In the data rows, the value 128 means zero.
Here are some points, one per row:
[116 111 159 123 165 114 107 139 137 184 132 132 108 146  93  91 150 138 111 117 139 161 135 149 121 159 135 123 122 231 153 127 129 139 128 133 109 164 124 107  95 110 115 122 161 129 115 107]
[114 104 140 170 115 102 183 145 114 108 122 144 147  95 141 118 152 119 125 147 154  88 142 128 153 127 137 154 122 120 112 121 171 134 123 131 141 184 105 160 161 117  73 120 147 155 142 153]
[112 111 123 133 114 130  93 114  98 157 101 150 122 138 131  98 133 132  82 133 121 137 124  85 140 137 114  85 121 109 115 137 111 113  99 126 174 141  71 108 130 124 183 126 126 149 108 109]
[ 97 120 131 138  91 138 116 115 141 174 152 112  92 143 123 156 140 148  97 157 102 130 148 149 142 129 119 133 123  74 144 137 119 150 216 100 131 129 166 139 132 127 123 127 126 133 106 143]
[139 124 159 170 119 120 104 111 126 137 137 155 149 107 125 143  90 152 141 128 120 142 152 150 138 125 139 111 114 125  99 104 132 135 123 122 195 124 145 147 104 103 134  71 141 102 128 149]
[108 168  95 103 116  95 109 143 135  97 138 123 153 131 106 156 122 114 113 136  86 116 130 193 203 130 150 155 152 129 113 113 118 118 107 119 164 130  95 104 122 119 118 122 172 112 121 136]
[145 132 124 120 150 108 115 136 126 147 104 127  94 128 131 162 170 109 140 166 118 133 112 133 125  89 119  97 128 112 108 123 113 138 122 152 108 128 154 126 134 127 148 176 136 115 154  97]
[ 64 124 126 125 123 116 109 135 111  98 128  98 105 126 165 138 158 158 136 134 152 146 123 148  95 103 174 133 138 152 126 110  88  95 120 125  73 148 100 124 129 136 133 139 145 153 155 133]
[113 112 135 107 143 119 124 117 129 148 150 137 134 134 115 151 142 133 176 193 124  92 126 132 107 134 151  92 148 142  72 106 152 128 126 137 145 153 103 122 111 145 128 138 128 150 117 138]
[125 106 153 100 117  92 118 141 138 135 125 121 108  64 105 103 143 162 103 150 155 135 135 118 119  84 155 133 156 125 168  92 126 127 124 142 196 123 149 130 145 133 140 105 132 126 130 158]
[135 128 153 120  86 146 118 133 101 138 115  97 100 189 161 133 150 163 155  88 140 143 109 171 137  97  82 131 146 127 116 145 128 153 117 110 170 152 161 121 162 101 119 143 131 125 114 151]
[121 126 120 114 154 128 119 155 132 102 174 131 139 190 137  90  77 180 128 107 150 132 124 100 150 136 124 144 129 157 123 137 117 121 160 108 135 120 124 139 127 122 123 140 126 112 136 173]
[137 138 115 155 132 157 147 137 149  96 128 150  87 137 150 140 172 126 152  93 139 143 148 103 136 117 122 110 125 104 132 151 121  68 156 129 133 117 112 139 118 120 113 121 138 131  88  89]
[134 121 126 149 122  91 141  93 120 131 115 159 142 158 148 116 138 122 108 130 130 116 150 127 106 145 142 136  93  94 124 143 101 132 150 158 138 145 130   0 127 110 131 132 112 129 132 150]
[169 153 108 134 181  76 131 154 120 128 158 175  95 126 158 111 122  69 139 158 137 205 148 138 123 152  97 139 143 128  93 154 152 124 122 129 148 106 139 129 133 139 113 131 127 135 145 146]
[146  84 156 129 132 142 116  99 148 135 128 152 118 116 110 137 111 145 217 148 116 131 120 130 124 120  91 145 114 143 172 137 138 135 132 123 117  72  70 130 163  97 154 122 119 166 146 164]
[100 145  89 140 113  92 137 120  93  85 127 196 135 138 116 157 117 169 126 121 124 108 153 129 104 122 147 131 114 159 161 178  80 160  87  78 155  92 149 144 135 167 132 148 113 146 130 100]
[107 129 104 121 125 117 114 172 102 168  96 137 120 151 136 113 145 144 148 141 146 132 114 108 139 134 127 149 146  89  73 105 122 124 128 131 121 106 115 146 148 119 124  28 106 120 132  70]
[160 128 136  98 150 142 172 176 124 127  95 133 153 140 131 127 124 147 110 112 125 122 169 192 112 140 118  85 116  94 133 139 117 151 132 128  81  88  91 138 128 114 109 116 140 115 146 130]
[157 156  83 152 149 158 100 102 158 142 110 146 136 133 146 143 125 113 124  80 116 159 114 112 112  98 159 119 118 129 115  65 153 153 141 103 138 143 120 134 128 124 108 128  81 176 117 131]
[121 115  96 152 100 107 129 168 133 127 126 106 129 137 122 100  90  90 114 123 121 112 107 140  65  59 130 130 131 148 119 127 141 127 129 153 129 119 137 107 133  64 117 129 154 123 136 120]
[176 128 126 107 137 115 136 115 140 124 107 138 118 139 170 145 145 154 116  91 137  89 152  95 165 124 134 159 137 124 124 108  99 116 125 198 119  69 141 139  97 134 134 146 126 154 148 161]
[125 146 169 134 172 110 164 144 145 138 153 134 156  92 118 163 109 125 127 113 163 118  94 123 141 100  70 114 148 110 124 153  74 135 125 102  99 168 109 119 129 115 155 115  85  83 119 164]
[134 129 112 126  99  99 156 113 160 127 215 124 139  90 157  99 142 140 131 112  52 133 124 119 124  99 122 117 106 155  86 136 142 129 135 113 102 125 108 115 143 146 154 128  86 113 136  90]
[113 153 132 131 127 171 152 131  73 122 130 125 134 117 131  92 135 133 130 136 132 116  68 123 149 124 130  97 127 156 122 123 122 164 132 119 145  97 134 111 109 138 124 108 163 130 183 131]
[158 129 118 127 120 120 117  88  64 103 109 108 119 104 130 127 119 109 102 127 164 125 168 165 146 106  90 130 104 168 102 114 152 140 149 119  74 149 120 131 145 157 155 119 139 137  92 133]
[138 120 130 130 131 145 156  78 159 138 114 137 123 152 138  90  98 126 132 166 110 124 131 137 107 132 112 174 143 121 118 126 100 117  78 102  73 132 167 143 123 109 131 107 139 123  76  92]
[134 126 140 133 117 119 129 137 166 197 133 133 111  96 116 189  99 114 119  88 130 119 136  96 121 127 152 129 143 141 106 182 107 134  98 147 115 142 138 142 159 177 135 115 165 149 149 142]
[135 134 117  89 162 125 156 125 126 162 110 104 110 141 130 115  59 126 132 135 122 110 121 152 133 135 137 133  98 134 162 104  90 111 145 140 149 172 148 153 132 174 138 116  94 133 153 105]
[ 81 123 125 146 148 123 158 101  73  91 127 100 130 135  56 128 129 134 139  96 129 157 127 129  92 125 100 155 139  81 128 137 157 136 102 158 159 145 149 131 103 136 159 135 115 146 136 120]
[148 133 104 144  77 102 156 141 129 116 122 107 129 125 152 141 146 141 136 152 149 165 135  82 131 170 121 104 163 183 163 132 136 138 118 149 125 138 155 124 123 136 140 111 124  96 122 130]
[136 123 143 106 114  82  90 144 115 120 121 129 141 150  96  89 158 129 154  88  89  90 134 113 128 149 123  96 104 116 133 150 177 131 119 144 115 172 131 162 137 133  99 125 159 101 115 124]
[132 154 132 105 104 171 106 139 113 121 172 121 102 123 105 122 112 116 129 133 100 135 138 121 142 150 147 151  94 122 115 125 136 103 100 147 114 128 153 110 155  84 143 114 133 142 168 133]
[ 79  93 113 101 112 123 152 140 150 141 129 162 107  79 161  72  89 102 132 105 136 165 109 156 163 155 127  96 130  75 170 119 154 154 114 133  91 123 136 122 119 125 114 160 134 185 118 143]
[144 112 140 118  98 152 129 121 106  76 131 180 116 133 106 164  94 140 145 128 113 163 131 115 143 104 113 121 105 111 140  79 116 134 160 157  75 163 135 122 119 145 103 103 140 110 159 119]
[109 131 124 119 123 153 112 108  88 192 142 146 159  94 147 131 123 116 118 107 118 110 124 159  96 126  96 137 162 134 154 141 139   9 140 125 135 110 126 118 127 149  94 123 162 117 124 131]
[121 136 129 114 131 147 203 142 128 176 122  96 132 134 123 138 122 139 130 139 120 160 163  86 119 105 134 129  66 131  83 129 130 112 138 113 170 113 114 146 122 109 137 166 193 138 116 129]
[ 98 138 154 151 155 115 155 125  92 122  94 152  90 122 135 116 125 116 124 106  99  84 133 130 144 148 146 159 146 149 121 116 171 120 195 103 127 113 131 147 124  97 238 138 116 108 138 118]
[117 133 158 166 117 112  87  90 171 126 122 110 127 190 122 141 102  85 127 126 181 127 155 138 121 139 123  96 120 125 133 121 142 102 123 111 138 110 116 152 139 136  98 143 116  98 214 113]
[116 100 137 140 130 135 137 148 113 145 176 129 143 187 156 187 154  62 132 122 116 107 109 146 139 138 130 131 104 153 188  92 108 147  98 159 143 112 134 161 131 133 141 112  94 147  82 149]
[139 118 165 140 114 143 148 120 129 107 109 138 131 108 119 102 137  86 154 111 138 115 105 117 112 164 190 141 153 129 103 143  80 145 164 109 130 124 148 114 188 130 114 138 135 124 125 101]
[155 121 146 160  98 135 127 145 167  96 130 102 145 139 129  98 107 118 156 129 155 137  96 167 145 132 129 130 122 107 126 109 117 118 129 149 156 113 101 112  94 185 171 153 170 111 100  84]
[170 100 124 102  95 149 138 144 168 102 129 148 121 137 119 154 116 134  87 144 168 108 111 147 129 123 124 102 148 144  91 185 161 114 128 123 119 131 148 126  69 105 150 104 102 179 125 121]
[112 174 133 126 133 142 107 121 156  71 121 162 114 103 158 141  98 140 105 139 132 142 122 135  83 142 117 128 128 154 125 133 121 142 138 197 152 136 119 176 157 119 127 150 125  82  97 133]
[106 120 148 108 124 137 140 137 112  78  88  96 108  89  85 118 144 103 132 129 113 131 124 120 146 140 109 106 106 159  98 126  85  81 135 119 163 113 126 113 122 118  57 136  63 141 109 136]
[132 154 146 169 151 131 110 146 152 133 137  90  64 137 113  62 124 140 127 134  98  82 156 120 125  84 119 133 152 118 140 130 113 139 107 131 122 115 116 108 119 185  96 108 131 150 110 129]
[165 139 142 108 120  94  85 129 102 124 168  91 180  88 116 103 144 109 108 135 153 111 131  97 102 139  84 142 126 112 136 113  88 150 155 117 126 122 132 160 122 103 127 151 151 173 129  86]
[131 113   8 124 115 141 130 150 147 152  91 137 157 132 107 136 107 123 180 125 145 105 140 107 133 118 109 140 136 150 166 143 140 130 167 138 132 144 122 121 117 125 137 148 103 100 125 132]
[102 139 146 146 149 160  98 154 127 120 115 121 213 107 135 126 154 107 143 126 122 135 166 115 157 106 118 105 141 142 134  94 127 138 130 121 128 121 188  97 127 140 143 112 161 143 123 115]
[112 180 131 113  93 157 106 122 100 155 125  71 122 108 132 136  95 120 153 138 137 134 153 109 112 162 177 129 139 108 118 161 127 168 138 140 110 120 105 122 114 127 129 124 116 124  97 163]
[148 138 128 150 133 118 111 149 117 168 120 121 154  98 125 129 162 170 125 155 169 151 110 147 140 117 171 145  62 121 139 155 169  87 110 114  98 100 162 107 149 145 128 148  87  94 110 126]
[132 148 135  75 121 168 103 130 192  98 121 130 139 126 131  95 193 110 143 123 123 137 161 148 131 123 132 149 121 118 159 161 113 121 111 105 144 177 120 142 111 128 163 123 106 124 168 131]
[135  82 128 139 122 154 110 161 136 123  92 134 130 134  96 149 149 119  87 142  91 171 109 121 135 137 118 205 143 118 100 125 115 154 148 121 114 128  97 128 126 166 123 154 127 111 154 139]
These points spread out most along one direction. For each point below, how far along it does it lie, from 0 to 99? The average is 50, and the first point in the table lies past the average. One standard deviation of the points above along it is 16.
[114 153 165 109 124 150 139 105 115 156 157 143 144 145 137 117 158 135 107 139 147 102 115 145 116 113 115 167 119 139 148 137 204 160 147 163 160 131 106 116 129 139  97 123 112 132 156  83] 60
[161 151 145 165 156 138 137 131 113 109 100  89 135 143 146 158  97 127  92 174  72 140 122 106 135 135 141 109 144 123 227 161 150 121 108 126 119 159 108 125 140 103 127 128 127 143 140 115] 42
[118  31  75 139 193 178 113  99 127  87 161  82 123 100 155 121 149 122 115 129 123 113 137 137  97 153 135 119 112 121 105 152 127 147 127 128 145 122 135 134 126 136 133 100 137  77 136 146] 50
[153 149  77 127 155 112 133  67 152 127 151 126  90 113  98 167 159 129 124  99 170 127  81 128 156 140 139 125 119 124 168 136 113 139 128 117 119 115 102 117 126  90 102 108 165 122 117 105] 38
[165 106 125 111 130 120 158  99  89 141 165 135 154 150 107 104 140 107 113 116 132 160 122 123 144  72 220 100 168 100 137 131 135 122 127 118  97 107 119 167 114 126 134 150 104  86 110 147] 45
[ 90 125 135 118 128 141 121 117 142 157 132 139 118 136 114 148 105 120 112 130 136 115 166  98 164 121  91 134 140 135 123 114 121 151  88 141 112 104 125 123 112 103  97 170 100  75 128  88] 40
[165 150 113 153  98 161 143 157 116 147 160 148 105 120 108 118 159 145 124 128 125  91 124 143  75 188 106 121 135 106 138  50 125 118  85  81 123 153 129 128 111 130 140 162 124 113 136 166] 52
[104 137 133 142 154 126 103 157 121  73 170 150 139 161 114 143 106 147 127 150 140 108 104 104 133 133 138 113 138 116 133 156 137  88 147 140  92 148 157 144 127 129 113 132 121 168 105 137] 41
[127 148 110 142 137 133 111  81 124 148  70 141 146 123 153  89 137 131 128 144 115 112  68 116 150 111 120 127 110 130  96 157 113 138 113 131 121 149 138 161 116 129 120 152 135 130 132 176] 51
[102 132 153 128 107  71 124 123 145 130  94 104 140 115 154 144 130 118 137 119  94 144 109 119  89 156 115 149 118 124 130 127 141 137 142  93 110  91 133 137  50 129 106  88 134 125 129 148] 53
[151 110 136 146 136 124 131 124 126 144 128  95 163 101 134 155 120 188 133 103 102 144 131 172 146 180 143 124 156 137 103 114 120 131 125 151 135 133 135 125 152 118 120 154 100 168 131  92] 52
[107 153 113  87 136 121 161 101 190 106 106 118 161 175 101 118 138 134  99 140 127 145 123 107 111 140 110 102 137 120 124  90 146 121 123 134 109  93 138 119 196 158 149 108 133 130 107 165] 41
[136 104 156  80 153 134 111 143 134  90 119 119  99 126 165 182  89 126 136 113 150 108 127  81 127 127 140 140 137 115 137 109 178 132  89  66 144 130 131  87 134 133 117 152 139 114 103 109] 44
